array([-0.10, -0.14, -0.15,  0.14]) result: -0.15

array([[ 0.06, -0.07,  0.02, -0.14,  0.02, -0.07],
       [ 0.03, -0.15, -0.03, -0.12, -0.03, -0.07],
       [-0.10, -0.01, -0.02, -0.12,  0.13, -0.05]]) result: 0.13

array([[ 0.06, -0.09,  0.23, -0.10, -0.20,  0.04, -0.23],
       [ 0.17, -0.22, -0.06, -0.05, -0.12, -0.04, -0.01],
       [ 0.03,  0.18,  0.09, -0.12,  0.01,  0.17, -0.22]]) result: 0.17

array([-0.17,  0.02,  0.05,  0.12]) result: 0.05

array([[ 15.113,  16.478,   3.945, -14.490,   2.332, -16.249],
       [-13.664,  -9.901,   0.306,  -4.964,  -3.100,  -9.466],
       [  0.223,   3.021,  14.825, -21.365,   4.141,  15.932]]) result: 4.141

array([ -93.10, -119.88, -148.05,  173.19, -152.83]) result: 173.19

array([[ 182.55,  -14.33, -156.57,  167.35, -100.24],
       [  75.17,   -3.66,  -57.46,   66.07,  -34.22],
       [ -12.83,    9.48,   25.79,  -12.76,   21.88]]) result: -12.76

array([ 0.966,  1.111, -1.013,  1.328,  1.371,  1.486]) result: 1.371

array([ 0.9, -1.4, -1.3, -1.3]) result: -1.3
---
[3439 7198 9272 1109 9040] yields 3439

[[ 6 17 38 75 27]
 [50 57 50 50 23]
 [45 38 19 66 28]] yields 17

[3425 9978 9448 1149] yields 3425

[[ 10  33  39 -16  20 -40  -4]
 [ 10  21  32  -9  14 -26   4]] yields -26

[[ 22  -5 -32 -10  -1  -7 -22]
 [ 28 -20 -43  26 -28 -13 -46]] yields -43

[[  50 -714 -339  -68  458]
 [ 890 -958  201 -488 -517]] yields -714
---
array([[ -7,  12, -36, -22,  48,  -4,   7],
       [-36,  11,  -5,  41, -33,  63,  -3]]) -> -36

array([[ 31,  29,  22,   3, -69],
       [ 62, -38,   4, -15, -36],
       [-39,   3, -18, -11,  80]]) -> 4

array([[ 65, -20, -34, -47, -50,  -1,  54],
       [ 21, -27, -51,  -5,  40,  61, -32],
       [-75,  42,  33,   7, -50, -53,  51]]) -> -51

array([[-55, -14, -38,  75,  56,  -2],
       [-55,  57, -36, -50,  -2,  19]]) -> -38

array([[-75,  -4, -42,  25],
       [  9,  15,  23,  15],
       [-52,  -4,   0, -12]]) -> 23

array([[ 40, -39,  14,  18,  39],
       [-19,  -7, -72, -20, -14]]) -> 14

array([[-28,  16,  61,  47, -18],
       [ 43,  28, -54, -20,  46]]) -> 61

array([[-47, -44,   3, -16,  43,  -8,  -5],
       [-77,  15,  37, -45,  12,  33, -47]]) -> 3

array([[-14,   4, -78,  -6, -55],
       [ 21, -25,  45, -63,  33],
       [  0,   6,  30,  -7,   8]]) -> 45

array([[-70,   4,  36,  10],
       [ -8,   4, -12,  10]]) -> 36
---
[[-61 -34 -21  22]
 [ 21   7  28 -25]]	-61, -25

[-56  77  17 -65  20  21]	-56, 21

[[-75 -21 -23   9 -25  -7]
 [  5 -18  -2 -12  20 -54]
 [  4   3  16  16  -4 -49]]	-75, -49

[  2  37 -72 -10  17]	2, 17

[ 61 -16 -23 -19]	61, -19

[-2 58 21  0]	-2, 0

[-70 -44   0  13  16 -44 -80]	-70, -80

[[-18 -66 -44 -44  55]
 [-21 -75  58   0  44]
 [-58 -35  30 -49  65]]	-18, 65
---
[73, 78, 0, 31, 62] ⇒ 62
[399, -906, 885, 312, -426] ⇒ 312
[45, 63, 67, 91, 24] ⇒ 63
[145, 307, 850, 615, 570] ⇒ 570
[-22, 43, 15, -36, -19] ⇒ -19
[6846, 8204, 6375, 2612, 6770] ⇒ 6770
[1392, 4880, 5879, 8703, 3815] ⇒ 4880
[932, 721, 724, 468, 26] ⇒ 721
---
14  21  14  24  25  21
84  88  83  88  89  87
: 87

691  467  804   91  694
300   75  340  289  523
926  429  356  406  279
: 523

77  13  34  60  69  92
72  62  67  70  73  73
75  28  46  63  71  85
: 73

 -47   784   195    26
 338  -703   246   299
-607   843   232   737
: 299

58  68  59  40  10
38  70  77  35  58
55  64  56   8  60
: 58

-40   34    7  -30
-30    7  -49  -20
: -20
---
0.40,0.31,0.58,-1.51
1.79,1.81,1.82,-0.22
-> 1.82, 1.81

-1.45,1.27,-0.85,-1.07,-0.04
-0.13,-0.89,0.48,0.35,0.07
-0.25,-0.89,0.39,0.15,-0.03
-> 1.27, 0.48

0.131,0.098,0.091,0.084,-0.167,-0.188 -> 0.131, 0.098

5.5,19.4,16.6,17.0,9.5,-14.2 -> 19.4, 17.0

0.7,1.6,-0.3,-1.3 -> 1.6, 0.7

-0.13,0.11,0.02,0.17 -> 0.17, 0.11

-0.2,-0.4,-0.5,-0.4,0.0,0.1
-1.3,-0.3,1.3,-0.3,-0.1,-0.6
-> 1.3, 0.1
---
2.3,1.8,-0.7,1.4,2.2,-0.8,1.1
-2.1,-1.4,2.1,-1.8,-0.9,1.4,-0.6
-0.8,-1.1,-0.5,-0.1,-2.2,0.7,-1.2
ans = -1.4

97.284,138.974,114.396,62.736,0.403
-142.723,32.929,45.245,62.736,0.403
ans = 138.974

0.18,-0.15,0.06,0.13,-0.08,-0.06
-0.04,-0.12,0.03,0.21,0.10,0.17
-0.09,0.07,-0.14,0.07,0.23,0.11
ans = -0.12

0.8,0.0,-1.5,0.8,0.2,0.3,-0.7
-0.2,-0.7,1.6,-2.2,-0.6,0.3,1.1
ans = 0.0

-19.2,-5.5,-20.5,-4.9,8.9
-2.4,-10.3,-2.0,-6.4,12.9
ans = -5.5

-0.9,0.4,1.0,-1.5,0.0
0.4,0.0,-0.7,-1.0,-1.1
0.3,-0.7,-0.3,1.3,1.9
ans = 0.0
---
[ -6 -51  74  37] value 37

[[-24 -65  39  74 -17]
 [ 42  32 -22  65   2]] value -22

[ 29  11 -60 -13  44  16] value 11

[ 18 -75   7 -25] value 7

[ 54 -51   6  47 -35 -59] value -35

[13 -6  2  0  5 60] value 2
---
[[ -88.0  193.6  -43.4  -19.5   24.4  -29.1]
 [ -93.5 -140.4 -118.5  218.5  194.0 -233.5]
 [ -80.7   91.6 -128.0  223.2   75.9   29.0]] value 91.6

[[-1.2 -0.8 -0.7 -1.4 -1.9]
 [ 2.2  0.0 -0.6  0.3 -1.2]] value 2.2

[[   4.46   18.72  -46.26  -29.38]
 [ 205.86   55.29    2.09 -124.54]] value -29.38

[[ 0.186 -0.041 -0.143 -0.122 -0.114 -0.091  0.043]
 [ 0.040  0.015 -0.134 -0.110 -0.127 -0.208 -0.025]
 [ 0.090  0.023 -0.163 -0.035  0.061  0.006 -0.090]] value -0.163

[ 0.03 -0.15  0.09  0.15  0.13 -0.16] value -0.15

[ 1.10 -0.80  1.14 -1.16  1.93 -0.77 -1.49] value 1.14
